In the rows, zero is written as 128.
Each path is a new rotation, seen through one point. The rows after it are directions, each followed by how far the rotation turns it, in degrees a step (0 if it stays put).
Each turn is a multiple of 5 degrees from 10 to 175, or 0.
Each row of a path follows its step; steps can be skipped.

step 0: [132 128 115 132 138 132 128 131 125 121 132 119 120 126 128 133 133 130
 124 131 125 129 128 130 132 132 129 128 126 135 132 132 122 129 135 137
 133 125 137 133 126 129 136 121 140 144 127 134 124 134 128 137 119 135
 130 123 134 125 136 129 123 128 129 127 133 132 128 126 129]
step 1: [127 118 116 141 128 126 131 126 136 129 128 118 135 127 128 128 127 130
 136 127 130 121 137 136 130 128 130 133 123 127 132 129 123 121 130 134
 128 130 120 134 131 118 136 136 135 119 117 125 130 129 120 128 128 133
 130 124 125 130 135 121 124 134 128 125 124 132 134 128 125]
step 2: [127 120 130 130 124 139 140 126 125 136 128 137 137 125 134 125 132 133
 125 128 126 128 130 126 127 123 120 121 130 123 127 135 132 122 126 131
 127 129 119 129 126 132 128 131 119 120 122 125 120 127 123 122 124 128
 115 125 120 130 128 130 123 144 124 131 134 132 124 125 127]
step 10: [128 127 127 132 127 132 127 123 130 122 122 129 137 125 140 126 119 126
 123 126 122 118 123 122 141 127 125 131 125 124 127 140 129 129 135 135
 119 132 125 122 127 134 132 128 127 138 123 129 128 130 133 134 136 137
 122 137 129 128 133 130 126 129 122 127 120 133 124 120 136]
step 12: [133 126 128 125 142 131 136 129 126 129 131 128 117 133 127 134 135 133
 139 127 128 134 138 130 124 135 132 117 127 129 122 129 130 124 135 127
 125 128 129 131 139 129 139 124 128 131 123 121 124 132 111 130 121 128
 130 123 122 135 132 128 126 128 134 131 128 135 131 128 124]
step 16: [132 120 119 133 130 121 129 130 125 121 126 117 121 133 128 132 120 130
 128 129 133 122 132 125 132 133 130 129 139 129 130 134 134 130 133 127
 124 131 133 136 136 121 130 137 132 136 121 137 123 119 125 128 136 131
 132 134 131 132 136 117 127 124 138 126 127 128 130 129 126]
step 20: [131 123 132 124 126 131 130 132 133 131 125 121 130 127 129 135 128 133
 128 121 131 137 130 121 130 135 123 119 123 138 123 131 131 122 129 127
 124 129 126 121 126 125 141 131 133 128 129 129 130 123 123 130 138 136
 117 140 123 127 121 121 126 126 136 130 130 125 117 137 132]
step 26: [131 126 129 140 118 134 120 119 131 126 137 135 128 129 129 130 123 132
 123 127 127 123 126 133 137 125 121 126 129 129 139 130 132 134 125 132
 123 131 135 131 119 124 133 134 140 128 123 131 136 131 133 126 140 130
 123 132 127 125 123 132 127 130 134 122 138 133 127 124 132]
Directions:
[126 129 128 129 128 128 129 127 129 126 127 130 127 129 127 126 127 129
 128 129 128 127 130 126 128 129 129 128 130 127 129 130 128 126 124 129
 128 128 131 127 129 127 130 128 125 127 127 127 128 131 125 128 127 128
 129 126 127 126 128 128 127 128 127 127 130 128 127 130 129] : 35
[128 128 129 129 128 129 128 130 127 129 127 128 129 128 127 128 128 130
 128 127 128 128 127 129 127 131 127 130 130 126 126 129 125 128 127 127
 128 126 130 127 131 128 129 130 127 130 129 130 128 127 126 129 129 126
 126 131 128 128 128 128 128 129 127 130 130 127 129 127 125] : 85
[128 129 127 128 129 128 128 128 129 129 129 129 124 131 127 129 130 127
 126 129 128 129 129 131 129 128 128 127 127 129 127 128 126 127 128 127
 129 131 129 128 127 132 128 127 128 129 127 128 128 128 128 128 127 126
 125 128 129 130 128 129 126 126 126 127 128 128 128 130 127] : 120
[128 129 126 126 129 129 129 127 130 128 127 127 131 126 127 131 129 126
 128 127 129 128 126 129 128 128 129 129 129 130 130 128 126 130 125 128
 126 129 127 125 128 128 130 129 129 128 128 129 129 128 128 129 128 129
 128 130 130 127 128 127 129 128 126 126 127 130 127 129 127] : 110
